In the data rows, the value 128 means zero.
Some points, one per row:
[103 156 186 149  61 149 141 100  85 151  98  89 101 134 203 224  92 146
 109  31 174 120  99 216  56  88 149  30 114  81  91  68 179 121]
[117  70   0 179 151  59  90 143 103 255 122 165 135 147  98 121 133 139
  70 164 155 131 116 101  89 157 128 107 105 165 141 197  86 131]
[177 148 130 126 211 172 138 102 173 102 136 117 127 131 119 210 134 100
 147 112  72 145 149  91 204 151 128 205 164  94 107 102 112 225]
[ 95 135 137 106 148 127 144 114 142 103 163 115  46 134 144 154 138 163
 192 131 145 152 140 142 146   0 117 109 118 126 137  90 114 156]
[157 157 159 122 153  99  96  34  78 157 112 123 113  51 188 246 133 167
 149  90 158 146 111 141 183 106 141  67 140  67 108  84 161 114]
[ 87  67  92 207 111   2  85 220 137  97 150 203 174 147  97   0  78  83
  10 255  99  93 133 127 156 184 156 101 132 212 118 228  19 103]
[ 87 139 156 112 139 126 128  83 111 172 155  79  98 108 160 164 117 122
 171  37  45 108  89 163 157   0 123 101  76  86 167 117 127 153]
[102 143 130 117 141 150 159 170 108  87 175 175 142  82 126 150 179  74
 177 153 101 144 173 157 122  81 120 160 131 124 101 106  77 114]
[115  91 110 106 160   7 133 158 154 141 177 140 122 109 134 113 128 131
 172 153 109  76 148 131 180 127 126 164 180  90 116 141 106  98]
[ 86 125 154 126  70 148 128  99 106 167 113 147  79 133 133 113 119  43
 102  94 133 146 128 155 133 127 123 100 120 129 162 108 110  85]
[131 148  18 128 129  60 150 142  92 124 182  41 201  93 133  82  89  59
 145 150 163 162 111 122 121 157 149 111 137 133 161 142 166  91]
[159 148 162 217 153 163 143 130 135 125 109 149 136 128 128 255  96 172
 120  74 152 160  96 103 118 176 171  93  58 101 118  97 131 160]
[106 160 155 128 102  55 160 116  23 150 135  97 175  89 198 146 138 103
 173 118 145 128 148 130 135 119 145 141 119  94 101 122 172  82]
[108 140  85 145  66  90 105 109 105 111 121 117 176 126 167 121  82 123
 153 134 111 111 139 146 142 119  88 147 111 138 152 134 157 115]
[150 159 185 114 110 148 196 155 134 147  91 159 119 136 165 167  82 177
 254  89 110 111 121 130  95 122 128 129 140  91 147  98 151 146]
[241 131 152 107 116  93 197 130 125 135 180 126 132 119 180 107 143 130
 183 154  26 163 107 104 141  82 115 160 159 125 108 101 118 128]
[208 110  99 130 119 153 132  68 183 123 110 128  73 134  35  78 164  90
 108 153  99 140 116 110 114 121 112 161 139 155 114 125  93 156]
[139  85  97 127  77 125 167 131  78 160 129 105 177 112 191 162  88 138
 128  92 145 112  72 137 121  90 152  59 108 157 110 125 130 126]
[116 151  68 120 113 132 130 163 112 117 149 117 111  36 203 200  87 133
  74  39  50 141 136  80 135  93 107 135 126 100  76  84 128 132]
[101  86 152 117  89 148 131 137 123 121 106 152  56 112 114 171 108 169
 209 126 142 133 123 115  40 176 119 134 146 169 129 106 114 225]
[137 126 137 141 130 116 168  89 137 152  87 126 123 140 115 147 158 132
 131 122 115 156 120 122  93  18 100 196  94  92 117 148  63 143]
[168 169 219 116 122 249 108 129 127 119   0  80  81 239  94 161  92 154
  66  70 209 182 125 104 130 255 185 111  92 200 113 203 207 158]
[ 91 135 118 102 179 188 118 130 118 125 203 164 145  81 122  84 153 107
 126 180 101 126 121 121 124  93 109 138 126 112 155 142  86 132]
[101  26  50 161  79 131  63 215 152 222 101 120 163 206   0   0 137  95
  50 255 159 104 167 151  56 255 136 109 118 255 171 239  97  91]
10 more points follow, each with its number after it:
[146  33  69 188  90 122  72 147 184 135 121 160 164 110 100  73  68  68
  86 155 185 142 123  80 255 184  28 103 114 131 157 171 189 114] 0
[133 246 166 165 101 172 118  91 164 135  75 114 111 119 146 189 137 180
  97  15 169 180 126 135 135 204 142  69  61  81  91  63 157 109] 1
[113 182 111 139 101 113 131 141 117  93 145  96 200 133 142 100 131  77
 168  92 101 112  78 150 140  90 136 128 112 101 109 137 103  85] 2
[112 182 173 115 121  91 143 143 129  45 149 135 116  85 131 111 119 103
 183 144  83 100 149 138 171 164  32 199 134  68 184 114  84  74] 3
[182 187 166 109 143 136 155 107 130 120 117  98  93 123  97 179 171 155
 155 108 139  98 153 137 109 108 170 139 156  71 134  96 123 160] 4
[116 130 161  96 154  89 161 122 106 119 161 126 140 120 195 116 137 131
 199 118 142 125 180 172 166 131 120 153 152 132 154 128 121  85] 5
[150 155 105 103 174 165 148 169 175 155 101 109 122 168  79 168 182 136
  87 111 118 109 154 134 141 122  93 134 118 134 138 117 139 193] 6
[123 178 101 104 165 123 176 112 121 201 120 141 125 126 148  38 147  89
 177  93 149 128 134 112 139 107  97 155 140 110 132 136 110 121] 7
[145  63 106 163 118 162 124 170 103 124  89 138 194 101  44  88 157 148
  59 137 183 102 167 128 154 184 141 189 113 169 130  95  77 176] 8
[109  57 112 144  53  86  60 194 138 217 132 135 255 156  99  36  88  84
  79 162 114  49 139 148 152 187 134 157 119 198 179 170 114 114] 9
Which of these numbered points is nearest to each point below, looking only along the 3 directions in which the first points spread most? Its number follows each.
[111 129 121 188 111 105 134 171 111 109 143 159 134 117  96  96 122 128
 123 163 135 143 140 198 149 117 189  70 128 188 142 183 180  95] > 0
[125 122  77 173 130  91 139 191 121 117 144 100 135 163  98  78 130  66
  70 187 132  83 102 134 191 140 103 133 136 116 146 203  82 142] > 0
[ 63  92 144 113  77 109 130  88  44 120 125 153 100  64 219 185  90  88
 125 151 208  90 112 196 159  86 196 131 118  94 146 146 186 110] > 2
[124 127 132 149 150 171  91 176 145 171  92  80 126 169  96  84 161 193
  82 150 147  84 150 104 109 170 145 129 103 143  80 202 132 123] > 8
[145 147 112 161 165 180 115 133 131  99 114 157 155 149 103 113 128 175
 114 109 143 179 130  95 150 141 158 151  97 129 148 168 175 176] > 6
[155 128  66 126 123  92 134 138 127 127 119 112  74 136 164  84 177 116
 211 166   0 151 132 110 116  99  92 146 210 103  85 143  41 106] > 3
[120 166 124  77 118 108 140 101 127 133 141 124 104 130 225 169 144 132
 152  98 154 133  99 129 146 107 138 138 147  10  98 132 143 126] > 5
[159 142 150 139 126 163 139 175 179 146  84 160 109 130 127 150 119 176
 128 194 126 121 165 132 128 114 167 208 167 111  83 104 163 144] > 6
[153 158  82 213 149 219 138 143 194  87 130 143 115 136 178 103 232 142
 108 106 118 134 111  86  81 168 113  82 174 120 225 131 102 136] > 6
[112 121  96 151 122 130 156  93 116  96 149  87 153  53 101 121 136 102
  92 186  77 137 166 159  91 126 144 126 152 153 158 105 119 197] > 7
[ 91   0 101 134  26  73  85 156  87 178 117 173 235  92 121   0  33 122
  62 223 194  39  84 202 141 211 161  71  95 152 131 221 123  88] > 9
[ 77 199  69  11  43  51 105 155 100 177 158 102 185 117  21   0 134  17
  40 224 138  73 106 111  98 146  89 115 150 255 135 222  73  78] > 9
[103  28  42 132  91 116  82 204  47  89 111 116 241 166  24   0 139 108
   0 255 173  92 132 107  29 255 174 123 130 252 110 240 106 101] > 9
[116  92  95  95  95 129 106 135 101 150 116 115 175 118  74  20 145  92
  69 168 158  89 112 108 110 170  81 110 156 199 139 179 138  83] > 0
[138 142 127 161  87 145 121 150 160 109 124  96 163 187  45 102  88 154
 110 154 150 134 133 114 102 122 157 185 100 124 130 132  87 142] > 8
[119  86 125 156 128 127 100 188 119 104 148 110 114 108 121 125 169 141
  47 149  27 126 145 124 136  74  89 133 117 176 112 129  93 119] > 7
[ 99 119 155 111 175 127 120 118 133 103 146 124 112  97 131 146 172 119
 166 156 115 174  99 131 103 218 179 126 146 119 156  87 124  82] > 7
[118 130 146  63 158 157 126 113 155 148 116 127  84 133 177 233 161 111
 135  88 145 137 101  61 128  66 108 152 137 129 113 114 128 132] > 4
[116  97  48 180 151 160 159  93 224 137 162 151  96 123 123 118 134 166
  99 150  90 121 151 161 106 255 107 105  93 133 102 127 132 164] > 8
[149 124 218  69 169 123 145  74 155 130 132 139  93 131 151 193 146 179
 122  65 157 167 105 121 178 139 145 145 110  79 142 114 168 139] > 4
[133 152 110 170 154 204 175 100  97 122 114 189 107 115 127 160 154  80
 121  60  76 149 138 129  87  86 115 133  97  83 169  75 171 140] > 4
[153  97 147 103 178 188   2  47 131  73   0 116  81 191 109 148 115 180
 103  92  98 137 136  59 125 124 145 143 109 119 104 146 171 155] > 6
[160  47 141 152  99 101 116  81 107 181 136 165 196  72 131 135  89 113
 100 158 175  68 109 155 104 135 161  98   1 182 151 158 126  91] > 0
[188 166 199 125 126 162 136 102 140 117  79  69  91 148 157 235  56 186
  37  47 171 187 102 107 100 176 165  53  80 112 114  81 173 117] > 1
[120  41 213 159  89  79 137  73 112 183  60 118 116 112 218 237 110 111
 178  13 200 131 107 177 149 133 129  44  93 116 111 128 200 172] > 1
